In the rows, zero is written as 128.
The rows below fall into families. The same turns and mirrors carry the whole set onto itself and the rows of a family onto each other. For each named row, which other rows are in its family? Write them in the order they are listed.
These 30 rows form 10 families of 3 rows each.
Seg: [122 129 128 126 112 114 124 172 157 125 139 116 137 130 138 137 152 130]
zadot: [116 144 131 136 131 112 126 180 142 131 143 129 147 124 133 133 159 126]
vap: [111 118 106 131 123 110 134 172 156 124 148 128 130 128 132 131 142 132]
fima: [117 132 116 143 122 142 114 137 163 134 158 143 164 145 117 113 149 154]
Nok: [160 150 143 129 137 127 113 163 154 133 155 147 121 162 142 116 134 139]
vula: [163 123 137 125 154 122 120 157 150 135 154 137 131 162 140 105 145 151]
seb: [111 125 110 132 127 120 117 126 144 147 156 149 137 162 114 115 148 146]
Loda: [119 119 132 134 122 115 126 174 168 134 149 137 132 129 136 137 153 118]
biza: [151 140 128 111 149 134 121 159 166 129 149 134 126 157 132 107 133 156]
Sanuz: [152 145 117 124 130 121 106 153 151 122 151 136 118 148 147  87 141 149]
zafod: [111 133 111 134 119 118 116 139 157 147 160 146 158 160 125  98 157 143]
vagat: [123 119 130 135 119 116 122 178 150 122 134 138 146 141 140 133 139 116]
kuro: [157 145 145 134 135 127 117 147 139 137 153 148 131 164 150 104 129 139]
Mano: [171 140 139 125 138 134 126 142 146 132 149 133 127 154 126 111 136 139]
Kaz: [107 119 108 135 127 135 126 134 145 151 168 143 142 143 123 106 151 149]
somu: [115 138 115 137 128 126 109 146 135 146 181 148 152 151 116 117 147 156]
zuvo: [113 136 124 137 119 109 131 179 155 123 156 123 124 134 127 133 148 126]
pori: [164 154 130 125 142 119 131 160 139 130 154 143 132 148 143 115 129 149]
Mavan: [163 147 147 121 133 140 123 154 143 122 164 138 128 145 140 108 146 141]
tagol: [119 123 115 146 112 125  93 146 146 121 160 149 142 142 111 102 145 141]
Fim: [123 138 147 143 123  97 122 176 162 129 141 131 137 133 141 126 153 128]
san: [119 128 119 144 137 130 126 175 149 127 129 117 140 144 137 136 142 129]
Sep: [110 133 112 142 127 127 126 129 128 132 164 141 142 149 122 106 155 156]
Nobos: [123 132 110 134 133 139 122 126 131 140 154 141 148 149 117  99 157 140]
gapa: [ 97 120 126 138 130 115 107 143 137 145 164 152 141 152 127 110 149 154]
gikek: [110 136 124 149 127 100 123 173 155 128 135 132 135 137 140 136 152 134]
lige: [167 136 141 124 136 130 119 143 147 133 146 134 132 156 155 116 150 144]
pof: [170 137 139 121 127 133 114 162 159 124 163 122 131 146 135 117 147 139]
Vife: [111 131 124 140 133 132 105 136 139 142 161 161 149 151 129 108 159 157]
gete: [129 123 125 153 136 121 111 178 146 122 139 126 126 126 139 109 157 121]

Which other rows belong to the same family as Seg? Mano, Kaz
Which other rows belong to the same family as pof? vap, Nobos
Which other rows belong to the same family as Sanuz? tagol, gete
Which other rows belong to the same family as Loda? seb, lige
Which other rows belong to the same family as vagat? vula, zafod
Which other rows belong to the same family as kuro? Fim, gapa

The rows below fall into families. The same turns and mirrors carry the whole set onto itself and the rows of a family onto each other. For each named row, which other rows are in its family? Write them in the order they are listed.
These 32 rows form 4 families of 8 rows each.
Litis: [148 150 124 109 131 136 135 118]
vuvim: [122 121 130 153 148 127 149 119]
Sudab: [129 135 133 103 120 138 139 118]
Kol: [129 137 128  96 132 144 141 117]
Maren: [126 120 122 141 157 144 133 136]
Mifov: [141 130 134 106 138 123 154 114]
Nifis: [130 118 123 147 149 147 138 136]
rema: [118 147 135 153 152 137 131 115]
Sozo: [146 148 123 111 134 140 135 117]
vod: [145 132 134 109 131 126 161 112]
kom: [121 120 128 153 152 133 152 119]
tuzo: [142 133 132 104 144 127 159 111]
zapi: [132 117 130 150 142 140 134 139]
lufel: [150 149 122 113 132 140 136 118]
kapo: [119 142 135 154 151 140 133 116]
Kod: [140 143 156 113 133 140 152 116]
Sav: [140 142 157 106 137 134 147 117]
tonib: [147 151 124 109 134 139 133 115]
nep: [121 117 132 151 152 122 146 123]
Kekap: [131 138 132 101 125 146 143 116]
zepun: [142 131 132 106 136 133 162 111]
ton: [105 125 133 149 137 144 135 123]
kimo: [122 145 136 156 149 140 133 117]
tede: [135 143 151 110 141 147 157 114]
fibap: [127 135 135  96 130 138 139 117]
subug: [121 144 137 155 148 136 133 116]
Nere: [106 124 131 144 148 148 136 121]
zeni: [107 125 136 148 140 136 129 123]
Muzap: [130 115 129 144 152 137 132 138]
nenup: [103 123 134 143 147 138 130 123]
Paz: [122 118 130 151 157 127 151 120]
sasi: [137 144 153 108 144 139 151 116]

Which other rows belong to the same family as sasi? Maren, Nifis, zapi, Kod, Sav, tede, Muzap
Which other rows belong to the same family as Litis? rema, Sozo, lufel, kapo, tonib, kimo, subug
Which other rows belong to the same family as zepun? vuvim, Mifov, vod, kom, tuzo, nep, Paz

The rows below fall into families. The same turns and mirrors carry the whole set onto itself and the rows of a family onto each other. For each named row, which other rows are in its family? Write them in the order they are listed.
These 30 rows form 5 families of 6 rows each.
duked: [136 125 132 164 131  99 112 101 155]
dizu: [128 144 139 168 124 102 121 113 167]
vone: [131 167 144 147 130 108 131 102 158]
vud: [130 115 130 168 117 112 128 110 162]
sesos: [142 118 116 150 108 139 133  96 150]
Gadar: [138 169 134 141 119 136 127  92 159]
fav: [141 143 124 136 110 150 136  89 155]
tiga: [139 118 115 168 112 118 123 109 148]
rov: [134 152 141 156 136 101 110  96 161]
rako: [137 161 144 136 133 120 118  83 163]
dof: [140 141 137 129 124 139 127  75 160]
Bem: [134 110 126 152 110 134 140  99 162]
Dise: [129 171 136 140 121 124 119  90 151]
zuf: [129 165 145 153 124 115 125 104 171]
ribut: [131 113 116 157 111 122 125  98 138]
Leb: [127 160 133 159 125 105 112 102 147]
tava: [133 145 137 163 129  94 128 111 154]
zukiv: [136 170 133 157 124 115 115 106 158]
nol: [134 116 127 162 122 103 134 109 147]
didod: [135 131 134 137 111 146 143  88 168]
Ruma: [137 134 132 130 116 139 149  86 154]
goki: [135 161 141 130 124 130 142  88 159]
tife: [132 152 129 129 114 142 130  81 146]
rofi: [130 157 144 137 120 137 135  91 172]
golos: [141 115 128 137 120 136 130  80 154]
Gupop: [134 124 120 138 109 140 132  84 141]
futik: [139 105 125 155 123 115 122  92 151]
donu: [138 110 125 146 116 125 145  95 148]
lun: [135 144 124 172 121 106 113 113 152]
gerel: [128 132 124 166 119 103 114 107 141]

Which other rows belong to the same family as sesos? Gadar, fav, tiga, zukiv, lun
Which other rows belong to the same family as vone? tava, nol, Ruma, goki, donu
Which other rows belong to the same family as rov? duked, rako, dof, golos, futik
Which other rows belong to the same family as Bem? dizu, vud, zuf, didod, rofi

The rows below fall into families. The same turns and mirrors carry the whole set onto itself and the rows of a family onto each other. For each named row, which other rows are in its family? Write them in the order they are listed.
These 15 rows form 3 families of 5 rows each.
gimig: [114 134 143 115 123 128 140 128 129 157 121 126 145 117 127 122 123 135
 130 113 124 117 118 109 136 144]
bava: [136 113 128 146 151 124 129 126 108 115 144 119 109 128 129 144 121 126
 118 121 132 132 165 125 119 122]
Faf: [126 109 118 124 113 105 129 107 144 134 127 113 112 118 115 124 125 145
 124 126 112 115 150 130 131 124]
pozep: [127 118 117 112 121 101 138 118 152 135 113 126 120 122 120 116 124 134
 124 129 113 121 153 135 122 131]
ral: [118 135 142 120 133 123 146 130 138 146 122 128 151 112 134 101 141 128
 129 119 135 113 125 124 139 141]
fedeg: [128 157 121 133 135 120 123 140 128 124 131 123 129 136 116 118 122 101
 137 119 139 114  97 134 139 136]
sop: [145 150 134 142 136 130 119 135 130 117 140 131 129 120 126 112 128 101
 126 123 152 113 107 136 148 135]
nolaf: [109 121 134 156 129 134 128 128 119 106 147 126 122 150 128 115 129 104
 128 137 149 131 122 128 124 105]
vakuf: [138 110 116 131 140 136 121 118 125 112 131 125 120 137 131 144 117 136
 116 123 120 144 161 125 115 129]
Zan: [145 152 124 137 134 132 133 146 131 125 132 125 127 120 122 113 127 105
 134 135 150 119 100 141 130 140]
nel: [132 108 131 125 107  98 136 127 135 135 119 119 107 114 114 126 115 131
 122 130 116 121 153 116 127 125]
tibi: [142 108 120 137 140 134 118 116 111 113 133 122 108 140 135 142 133 134
 130 114 127 133 162 128 128 124]
romu: [120 128 136 128 134 128 150 125 143 151 129 111 150 112 127 112 129 144
 128 124 124 117 116 123 132 145]
zav: [130 112 141 154 123 144 117 121 130  97 144 127 117 145 137 123 116 110
 119 138 142 139 124 126 137 112]
raguz: [130 119 141 147 122 146 129 128 120 111 136 134 111 151 143 118 129 107
 134 142 154 135 123 134 129 113]

Which other rows belong to the same family as sop? pozep, ral, vakuf, zav
Which other rows belong to the same family as bava? gimig, fedeg, nolaf, nel

The rows below fall into families. The same turns and mirrors carry the whole set onto itself and the rows of a family onto each other. For each named row, which other rows are in its family? Write them in the order they are listed.
These 20 rows form 5 families of 4 rows each.
zuzer: [128 126 163 143 148 128 154 148 104 133 145  78 141 141 104 119 120 163
 138 105 111 140 119 160 125 110 140 145 117  95 127 128 128 117  91 126
 122 122 117  87 109]
Nad: [115 128 133 138 138 104 139 133 113 150 148 114 130 130 132 151 131 131
 107 134 113 171 119 137 125 119 162 140 102 111 125 126 112  96 116 120
 111 122 111 112 106]
zigol: [134 119 122 165 126 121 123 146 112 136 129 121 112 122 117 136 126 160
 126 127 136 179 136 133 134 131 136 151 117 116  99 138 138 130 121  98
 158 114  94  90  97]
mezir: [140 121 157 127 148 131 154 133 119 123 146  82 127 141 105 112 118 162
 132 108 103 146 103 154 134 119 147 130 114 101 116 129 132 117  89 118
 122 132 126  93 107]
Bol: [111 137 138 113 129 124 120 149 130 145 141 108 150 133 111  94 115 157
 119 110 143 152 130 144 152 133 133 161 132 143 106 105 122 146 104 123
 132 137 116  98 104]
luzok: [135 110 120 156 148 134 119 142 120 155 128 127 129 124 121 140 109 150
 127 118 135 175 142 138 135 129 132 161 111 133  94 132 131 130 109  95
 151 115 114 109 109]
sol: [106 126 146 120 121 118 118 146 128 147 141 106 144 141 121  95 115 143
 128 104 148 155 130 140 160 123 152 149 131 123 104 127 127 151  95 133
 121 145 109  87  99]
nera: [115 129 138 145 138  94 143 124 123 160 142 118 140 122 127 144 130 142
 125 108 107 184 111 139 113 118 154 155 113 118 131 123 109  99 112 114
 122 113 119 111 110]
Zugik: [126 112 131 120 124 135 131 138 137 135 153 108 152 145 101  87 120 170
 116 107 138 163 133 135 159 135 139 152 127 116 105 124 137 145 101 115
 124 132 113  94 103]
mor: [137 117 122 167 128 119 122 147 127 132 126 120 118 126 115 127 113 138
 127 129 138 180 141 139 138 120 138 145 121 138 100 150 145 122 117  98
 145 126 104  94  91]
fem: [119 130 124 137 127 110 133 141 113 146 144 107 126 128 135 134 125 137
 121 125 110 168 108 142 108 119 159 161 110 109 131 122 100  94 114 114
 107 123 110 114  87]
nebi: [117 141 159 125 148 116 150 132 114 132 149 102 127 147 106 104 120 166
 139 109 123 150 100 177 121 118 134 144 107 105 124 134 119 121 106 136
 117 121 129 104 105]
rok: [124 136 128 143 135  99 138 145 117 142 149 107 135 124 131 135 120 137
 114 135 113 166 105 147 115 126 155 137 103 115 126 140 104  92 127 113
 123 119 125 116  99]
goni: [133 130 136 143 150 117 144 134 118 155 144 114 131 125 125 149 125 147
 131 126 108 183 121 145 118 116 163 140 128 125 143 143 118 106 125 107
 118 121 113 111  86]
suni: [135 124 107 148 132 109 110 136 118 140 124 128 142 126 112 133 102 143
 111 114 133 175 146 145 122 124 133 162 108 124 105 140 124 134 106 109
 154 128  94  98  95]
big: [118 128 134 120 116 105 129 144 124 139 136 103 156 140 122  84 104 146
 131 102 137 155 132 132 146 122 136 152 119 119 105 134 126 151 100 118
 132 148 119  79  97]
sagot: [127 127 164 131 139 121 147 146 106 133 146  93 132 144 102 120 124 178
 139 105 120 160 105 163 120 115 132 147 132 121 130 123 143 115  83 128
 117 123 123 101 112]
vor: [125 121 129 171 135 128 127 162 121 136 124 123 129 131 119 132 113 139
 117 120 149 172 148 143 136 132 131 148 112 122 102 142 136 131 112  97
 149 109 103  96  96]
sesa: [143 127 161 131 149 132 145 145 106 128 150  92 119 130 109 116 128 175
 143 100 115 144 102 149 126 117 140 136 125 101 119 127 127 130  97 129
 126 119 117  80 102]
vozib: [107 124 128 111 116 123 126 143 124 139 132 110 143 139 127  92 110 144
 133 101 151 158 119 134 154 133 137 171 118 119 109 124 123 141 107 120
 120 135 112  82  89]

Which other rows belong to the same family as big? mezir, mor, rok
Which other rows belong to the same family as Nad? zuzer, sol, vor
Which other rows belong to the same family as goni? Zugik, nebi, suni
Which other rows belong to the same family as vozib? zigol, fem, sesa

